rotation ticks, each row followed by its count of ticks
The counts run from 0 to 709.
[  5  45 -20   6  -7 -19 -43 -17  -5  29  23  -6  10 -14  -6 -51  14 -17
 -19 -35   5  12  10  33   0 -17   1 -15   4 -19 -26  14  14   9 -12 -29
   8 -38  24  14   7  -8  -2 -14  60  16  -6  10] -> 685
[ 52  -3  14  30 -10  36 -17 -16 -11 -13   2  -2  23  12  20 -38 -23 -28
  -5 -17   0  -3 -11  26  14  -4  14 -24  16 -48 -12  34  12  -2 -26 -26
  35  29  26 -18   8   1  -8  37  21 -11  35   9] -> 545
[ 10  14 -34 -18  10 -20  14 -12  34  26  -2 -19  50 -17  18  -4 -50   3
  12 -23  10  35  -9  -3  47  -5  10  24  16   9   0  13   6   6 -15 -39
   5  15   6  18  21   6  43  11  27  23 -21 -32] -> 296
[ 29   3  11  -6  43 -24   0 -22   8   8  15 -23  25 -21 -25 -21  -9 -19
 -53  47  -1  23  18  -6  41  -2 -27  -7  -9 -20  -9  19 -17  -4   5  10
 -17  39  -1   2   5  60 -16   7  33   1 -19  -5] -> 494
[-11  24  33 -28 -23 -11 -26  -2  20 -29   6   0  47  -2 -28  -6   7  17
 -18  -1 -21  21   3 -23  39 -23 -35 -29  21  -6 -12  23 -13  -3  -3  -6
   6  23 -45  24  -9  16 -32   5  50  13 -24  -9] -> 48
[-22  20 -25  37  25 -50 -38 -10   1  23   6  12  -8   7 -24 -20   8   5
 -34  13 -40  43  31  -6  -1 -12 -19  21 -19 -16 -27  10 -28  39  13  13
  -3  12  -4 -19 -15  17  22   7  -7  20 -19 -33] -> 135
[-22  35  12  18 -26  -2   4 -13  15  20 -12   2  26 -16  21 -46 -10 -15
   8 -39   9  45  -5  12  52  10  -4 -10  -3  -9  -8   4 -16 -12 -29 -41
  20  10  -1   1 -14 -22  14   2  51  25  -6 -10] -> 671
[ -9   1  -7  -3 -48 -34 -25 -10  20  29 -30  43  -7  13   4 -16  10 -13
  21 -29 -10   2 -20 -11   0 -38 -43 -17  21 -16   1  -3 -35  41 -14 -21
  29 -29 -12 -10  -6  15  35 -17  -3 -29  29 -12] -> 78
[ -3  25  -1  24  10 -22 -35 -10   2   2 -11  25  23   4 -25  -6  27  18
   9  -8 -15   4 -12 -10  74 -20 -52  -7 -15   3 -31  23 -38  -4 -13  -4
  -5   9  12  -8   4  50 -32  24  27  13  -2 -15] -> 433
[ -7  13 -19   4 -23  -4 -27   2   8  46  48 -41  29   9  29 -41  10 -24
 -14 -38 -19  18 -19   9   6 -20 -10 -13  -9 -23   4  -1 -22  10 -27 -34
   6  -9   3  -7  -6 -27  11 -14  52  25 -10   0] -> 683
[ 19 -13  27   1 -14 -16  26 -17  -4  20 -53   2   7  26  58 -19 -35 -35
  13   4  -2   7  10   5   6   4  -2 -18  -6 -17   3  -6  17  15 -31 -34
  50  23  10 -26 -22   4  31  11  12 -23  39   4] -> 531
[-23  34 -21 -16   6 -15   9 -21   8  23  -4  -7  17 -20  26  -6 -30 -11
  -4 -40  -9  39  14  -5  31   6   3   0  -8 -11   1   6  14 -16  -8 -37
   3  41 -13  15   2  -7  21  -9  38  31 -44 -53] -> 668
[ 68  15   5  13  13   5 -17 -35  -3   0  15 -20  17  -8 -52 -16 -11 -27
 -42  16  -4  -6  31  40  20 -17  12   5   2 -46  -6  36  -2   2  14  -3
  28  37  13  -5   4  31  -8   4  37  -7   6 -16] -> 174
[ 11  -5  14 -16  26 -40  15  -5   3  31  26 -47  27 -19   6  -8  -4 -27
 -25  51   1   4 -10   6  18  -2 -34  -3 -24 -32  16  -4  -7  10  -1 -30
  -2  34  18  17  -8  46  -5  28   4   4 -46  -2] -> 496
[  0 -17  13  -4 -27 -18  14 -10  50 -18 -21  33  24 -16  33 -22 -36   6
  14   0  15  41 -29 -35 -16   6  -2 -14  32  -4 -23  19  -3  18  -6 -49
  30  14 -19   3   5  -1  17  42 -11   6  13 -26] -> 597
[ 14  28  12   9 -46   1 -45  -8 -45 -19 -27  17  -3   8 -24 -10 -28  16
 -41  -7 -13  44  15   6  -2   1  -8   1  30 -21   8  19  21 -39 -33  -4
  38 -20 -27  20  -7 -36  -4  -6  24  11   1   3] -> 27
[ -3 -18   5 -49   3   0 -22 -14   3   1   4  10  31 -14  -7  45  15 -12
   1  -7  -5   4 -18 -13  62 -32 -35 -25 -16  -9   4  23 -21  -3  -2  -5
  34  20 -23  37  21  31  -7  -7  17 -17 -36 -43] -> 422
[ 36 -31   8   6  -7  -1  -6 -27  10  19  36  -8  14 -35   9 -27   3 -51
 -43  29  -4  -5 -36  17   8  23 -11  -1 -23 -34  -4  35 -35  -9 -17 -16
  22  19   0   3 -10  15 -23  19   9 -15  -6 -15] -> 484
[ 13   4  -4 -16  47 -26   2 -11  -5  23  15 -34  32 -30 -18   3 -11 -15
 -33  41 -15  16  14  -3  21  -2 -27  -2 -16 -20   6   5  -1  -4   6 -16
  -7  33   9  20   5  54  -3   7  22  -2 -37 -18] -> 495
[ 39  21   9  18 -43  12 -40 -16 -30 -25 -21  31   2  11 -49  16 -16  25
 -16 -10 -22   5  -7  -1  29 -23 -13   6  17 -22  14  35  -3 -10 -10  12
  35  10 -37   9  -7   1   5  14  -8  -7  -9 -35] -> 407
[ 13  10 -10   6  45 -42 -16 -40 -14  -2  -2 -14   0  35  -3 -29 -13 -30
   3  32 -48   6  24  -5   3 -23 -21   1 -17 -19 -14  29   9  47  -8   5
 -10  41  -1 -32 -47  21   3   1 -10   6  10   0] -> 514
[ 43 -15   2  33  -8  -4 -11 -28  -7  23  11   8   3 -29   5  10  -7 -28
 -60  24   8  23 -16  31  13  25  14  26 -33 -29  -7  29  -2 -18 -14 -18
  50 -20  25   5   6   3  15  12  -3 -12  -5 -32] -> 478
[ -3   5  -7  18   2 -56   2 -24  10  42 -23  31 -24 -18  13 -19   6 -27
 -20  20  -1  32   9  18 -26   7 -11   0 -20 -16 -19  15   3  41  -5 -36
  40  -9  12  -8 -21  17  26 -12 -10 -11 -14 -22] -> 145
[ -6  10  -8 -30 -12  -7 -36 -12 -31  12  -2  -1 -11 -29  13 -17 -12 -21
 -13 -14  -8  48 -13   5  -3   4  -1   0  -7 -47   9  13  16  -1 -35 -33
  24  15   0  54 -17 -47   9  -1  -5  -8 -24 -28] -> 344
[ -3  -7  -4 -14  53 -22 -28 -10 -37 -15 -12 -22  -1  44  -6   2 -20 -15
  18  28 -44  12  15 -21   5 -32 -27 -10 -21 -38   4  11  16  47 -15  -7
   6  46   7  -3 -16  12   2  14 -30  -8 -11  -2] -> 202
[  5  11   9  20 -20 -54   0 -36  27  32 -25  35  -9  16   2 -36  -6 -26
 -35  14 -27  22  25  -2 -13   8   1   1 -10 -14 -18  19  -8   7 -10   8
  18  13 -31 -47 -27  38   9  -5  12   5  11 -18] -> 147
[-11   3 -44   4  37 -30 -43   4   0  36   5  16   9  -1   5   4  26   2
   2 -11 -21  -1 -12 -11  25 -32 -45  -1 -21  -4 -31  -1 -34  44  -5 -24
  12 -23  27   2  13  30  31   6  -1 -12  -7 -30] -> 443
[-20  22  14 -34   1 -19 -20   3  -9   8  12 -17  51   3  36 -15 -10   3
   2  -4 -34  18  -3 -12  15 -14 -16 -40  -8   6   7   6  18  -4 -14 -38
  10  28 -24  20 -19 -15  -8  -7  54  34 -48 -15] -> 362
[ 14  20  -7 -15 -26   6 -57 -15 -49 -22 -21  -5  12  13 -11  14 -39   9
 -34  -3 -33  31   8  -1  -7  -6 -11  -1  10 -26  19  22  37 -33 -24   3
  33  -8 -34  39   8 -24   7 -15  20  10 -18   5] -> 28
[  3  17   0 -13 -33 -37 -35  20 -34  49  -9 -20 -13 -12   7  -9  -7 -12
 -19  12  -3  13  11  12 -29 -13 -51 -14  13 -40  32 -35  12  -2 -22 -26
  35 -22  -8  25   0   1  21 -22  16 -21 -19   6] -> 703
[-21   5 -44   8  21 -41 -39 -13   6  46   6  18  12  10  16 -10  36 -14
  19   0 -16  -1 -38  -1  16 -21 -30  -6 -40 -10 -31  -2 -26  38  -8 -27
  24 -24  27  -7 -15  25   2  12 -17 -16  -6 -17] -> 444
[  0  18  45 -30 -28 -14 -14   6  13 -16   5   2  24 -36 -17   4  10 -13
 -11  -7  29  30 -20  13  37 -16 -23 -29   7 -19   5   3  -2  12   2 -33
  52  -9  -6  63  -5  -7  -9   3  21  -6 -33 -14] -> 45
[ 28 -20   6 -12   0  26 -25 -23   2 -15  19 -28  19  34  -2 -18 -16 -27
 -15 -15   4 -17   7   7  28  -6  10 -21  -2 -56 -21  43  20 -19   1 -14
  22  26   6 -19  14  18 -53  29  33  -7  28  31] -> 553
[-10   9   2  -9  37 -19 -31  45 -14  -6   3 -37   1  31 -27   9 -22  17
  -6  20   0  28  23 -26  15 -11 -29  -8  26 -54 -12 -14  17   2  10 -27
  10  22   7  12  27  33 -13  41  -2   6  -6   2] -> 568
[-29  30  -5  30  34 -51 -31  -5 -16  30  -2   1   6   0 -27  -9  21   3
 -36  23  -8  39  14   1  39   3 -44  18 -29   4 -33  16  -8  -3  -3   2
   1 -23  13   1  -4  39  -4   6  16  12 -20 -17] -> 127
[  6   9  17 -53 -24 -11 -36 -20  -5 -26  21  -9  29 -13  -6  17  -8  -7
  -7  -6 -22   9 -26 -12  12 -26  -5 -30  -2 -35   0  38  14  -4   0 -23
  23  27 -40  38 -15 -12 -30   4  22  10 -49 -32] -> 42
[ -1  27  -8  11 -41 -34 -22   7  -3  49  13  -8 -20 -26 -17 -51  10 -10
 -22 -13  -4   2   0  21 -33  -9 -31 -25  45 -61   7 -30 -17   6 -15 -33
   7  -5 -13   9  -3   7   3  -5  37  -6   5  10] -> 697
[ 28  11   8   4 -67 -22 -16  15 -21  28 -28  18  -5   9   8  13 -17  16
  13  11  -8  -8 -24   3 -21 -25 -43 -10  14 -35  32 -23   4   0 -20 -25
  53  -7 -32  15 -14  17  20   6 -11 -19  -7 -15] -> 397
[-14 -19  -3 -37  -7 -40   1 -58  18 -27 -26  25  16   8  -5  -5 -32 -25
   7  14   0  39 -25 -22  21  12   0  13  -1   3 -18  63  27   6 -12   1
  11  -5 -32   4 -14  -6 -11  10 -23   6  18  -4] -> 280
[ 45 -14  10  22 -20   0 -17 -34   6   6  11  -2  17   1 -13   2 -17 -27
 -73  21 -18  11   0   8  24  18   6  14 -28 -25 -16  61 -20 -31 -11  16
  27   7 -16 -32  -9  15 -16  11  31   2   4 -21] -> 480
